[[ 69 -43  10 -51  52]
 [  7  58 -65  87  40]
 [ 76  46 -71  55 -13]
 [ 58  69 -70  57  -9]
 [-48  77  28 -33 -60]
 [ 61  62 -73  68 -26]
 [  4 -74  27 -44 -35]
 [-76 -43  50  67  75]
 [-78 -20  28  89  89]
 [-53  67  48 -53 -57]
 [ 61 -47  16 -54  56]]
->
[[ 52 -51  10 -43  69]
 [ 40  87 -65  58   7]
 [-13  55 -71  46  76]
 [ -9  57 -70  69  58]
 [-60 -33  28  77 -48]
 [-26  68 -73  62  61]
 [-35 -44  27 -74   4]
 [ 75  67  50 -43 -76]
 [ 89  89  28 -20 -78]
 [-57 -53  48  67 -53]
 [ 56 -54  16 -47  61]]

[[-44 -37 -28   6   7  41 -44]
 [-27  13  23   8 -46 -14  14]
 [-15  36   9 -48  17 -64 -76]
 [ 17  44 -45  16 -60 -24   0]
 [ 17  19  15 -21  -3  18  19]
 [ 55  48 -50 -37   6  44 -11]
 [-37 -26 -40  48 -34  -5 -17]]
->
[[-44  41   7   6 -28 -37 -44]
 [ 14 -14 -46   8  23  13 -27]
 [-76 -64  17 -48   9  36 -15]
 [  0 -24 -60  16 -45  44  17]
 [ 19  18  -3 -21  15  19  17]
 [-11  44   6 -37 -50  48  55]
 [-17  -5 -34  48 -40 -26 -37]]

[[ -1  10   6   5  79 -11  -6  43]
 [ -2   6  10   0  76  -9  -3  42]
 [ 20  -4 -31 -25 -31  18 -39 -28]
 [  4  15  15  16  65 -11 -11  18]
 [ 48  19  -2 -35  28  -8   8  25]
 [ 13  10  17  13  63 -11 -16  22]]
->
[[ 43  -6 -11  79   5   6  10  -1]
 [ 42  -3  -9  76   0  10   6  -2]
 [-28 -39  18 -31 -25 -31  -4  20]
 [ 18 -11 -11  65  16  15  15   4]
 [ 25   8  -8  28 -35  -2  19  48]
 [ 22 -16 -11  63  13  17  10  13]]

[[-71  -9 -22  60   1  56   4  72 -43  38 -19 -28  32  -7  67  15]
 [  0 -50  19  11  15  97 -10  71 -46 -49 -41 -50 -21  14  32   8]
 [  5 -48 -10  54  48  72  34  -4 -18  40 -27  27  20  39  39  39]]
->
[[ 15  67  -7  32 -28 -19  38 -43  72   4  56   1  60 -22  -9 -71]
 [  8  32  14 -21 -50 -41 -49 -46  71 -10  97  15  11  19 -50   0]
 [ 39  39  39  20  27 -27  40 -18  -4  34  72  48  54 -10 -48   5]]

[[ 22  14  -9 -24]
 [ 55  17 -43 -29]
 [ 21  14 -10 -23]
 [ 92  -5  86  -7]]
->
[[-24  -9  14  22]
 [-29 -43  17  55]
 [-23 -10  14  21]
 [ -7  86  -5  92]]

[[ 53  50  57 -94  80  10 -64]
 [ 31  34  82 -67  49 -21 -32]
 [ 42  32   4   1 -15  -6  32]]
->
[[-64  10  80 -94  57  50  53]
 [-32 -21  49 -67  82  34  31]
 [ 32  -6 -15   1   4  32  42]]

[[ 62 -20  25  36 -72]
 [ 61 -31  28  23 -76]
 [-18 -20   9 -98  -7]
 [ 67 -27  19  25 -65]
 [ 49  46 -46   6  81]
 [-64 -40 -25   7  42]
 [-73 -53 -18  11  27]
 [-24 -13   6 -92   3]
 [-49  51  33  47 -23]]
->
[[-72  36  25 -20  62]
 [-76  23  28 -31  61]
 [ -7 -98   9 -20 -18]
 [-65  25  19 -27  67]
 [ 81   6 -46  46  49]
 [ 42   7 -25 -40 -64]
 [ 27  11 -18 -53 -73]
 [  3 -92   6 -13 -24]
 [-23  47  33  51 -49]]

[[-50  29  -1 -11 -20 -25 -33  11 -32 -16  -8 -18  28  12]
 [ 88 -53   1  21  36  45  59 -19  56  29  12  31 -48 -21]]
->
[[ 12  28 -18  -8 -16 -32  11 -33 -25 -20 -11  -1  29 -50]
 [-21 -48  31  12  29  56 -19  59  45  36  21   1 -53  88]]

[[-56  56  43 -21 -52]
 [  6  54  38 -66 -52]
 [-54 -47  58 -26  66]
 [ 10  13 -76  30  40]
 [-52 -61  63  59 -35]
 [-27  45   1  77 -57]
 [-69  58 -45  33  38]
 [ 41 -41 -32  63 -57]]
->
[[-52 -21  43  56 -56]
 [-52 -66  38  54   6]
 [ 66 -26  58 -47 -54]
 [ 40  30 -76  13  10]
 [-35  59  63 -61 -52]
 [-57  77   1  45 -27]
 [ 38  33 -45  58 -69]
 [-57  63 -32 -41  41]]
---
[[ 32 -53 -47 -23  72]
 [ 47   8  25  58 -43]
 [ 43  -9 -11 -55   8]
 [ -4  80  29 -14  34]
 [  0  73  15  -1  28]
 [-31 -37  31   4   2]
 [ 21   5 -23 -43 -39]
 [-22 -36 -49  15  25]
 [-56 -36  94 -33 -10]
 [ 15 -24 -13 -18  48]]
->
[[ 48 -18 -13 -24  15]
 [-10 -33  94 -36 -56]
 [ 25  15 -49 -36 -22]
 [-39 -43 -23   5  21]
 [  2   4  31 -37 -31]
 [ 28  -1  15  73   0]
 [ 34 -14  29  80  -4]
 [  8 -55 -11  -9  43]
 [-43  58  25   8  47]
 [ 72 -23 -47 -53  32]]

[[-24  42 -32]
 [-71 -26 -49]
 [-40  22 -44]]
->
[[-44  22 -40]
 [-49 -26 -71]
 [-32  42 -24]]

[[  7  64  28  12  21 -35  35 -22  -3  15]
 [ -4   9  16 -19  -7 -77  -4  25  -3  39]
 [ 22 -45 -49  41  10   2  21  -6  -7  45]]
->
[[ 45  -7  -6  21   2  10  41 -49 -45  22]
 [ 39  -3  25  -4 -77  -7 -19  16   9  -4]
 [ 15  -3 -22  35 -35  21  12  28  64   7]]

[[ 20  31  40 -22  -5  12 -34 -27 -15]
 [-34 -70  55  32  40  -8 -61 -41 -16]
 [-37  33 -12 -17 -41  11  -5  -2 -16]
 [-53 -23  -9  24  -7   8   1   4   2]]
->
[[  2   4   1   8  -7  24  -9 -23 -53]
 [-16  -2  -5  11 -41 -17 -12  33 -37]
 [-16 -41 -61  -8  40  32  55 -70 -34]
 [-15 -27 -34  12  -5 -22  40  31  20]]

[[ -1  16 -15  -2   1  -9  -4 -20]
 [-20  58   7  15   3  32  14  10]
 [ -3  24 -15   0   1  -5  -3 -19]
 [-20  83 -23  10   5  12   4 -30]
 [ 20 -84  22 -10  -5 -13  -5  28]
 [ -6  29 -12   2   2   0   0 -16]
 [ 12 -69  34  -3  -4   6   4  45]
 [ -5   8  10   5   0  13   6  13]
 [ 12 -34  -7 -10  -1 -22 -10 -10]]
->
[[-10 -10 -22  -1 -10  -7 -34  12]
 [ 13   6  13   0   5  10   8  -5]
 [ 45   4   6  -4  -3  34 -69  12]
 [-16   0   0   2   2 -12  29  -6]
 [ 28  -5 -13  -5 -10  22 -84  20]
 [-30   4  12   5  10 -23  83 -20]
 [-19  -3  -5   1   0 -15  24  -3]
 [ 10  14  32   3  15   7  58 -20]
 [-20  -4  -9   1  -2 -15  16  -1]]

[[ 45   5  72  -4  70  50  20  17 -38 -39  -9 -39  14  15]
 [ 29 -29  85 -10  79  10  22  10 -43  -1   2 -38  -7  20]
 [ 38 -31  76 -13  83  19  28  18 -48 -11  12 -46  -2  14]]
->
[[ 14  -2 -46  12 -11 -48  18  28  19  83 -13  76 -31  38]
 [ 20  -7 -38   2  -1 -43  10  22  10  79 -10  85 -29  29]
 [ 15  14 -39  -9 -39 -38  17  20  50  70  -4  72   5  45]]
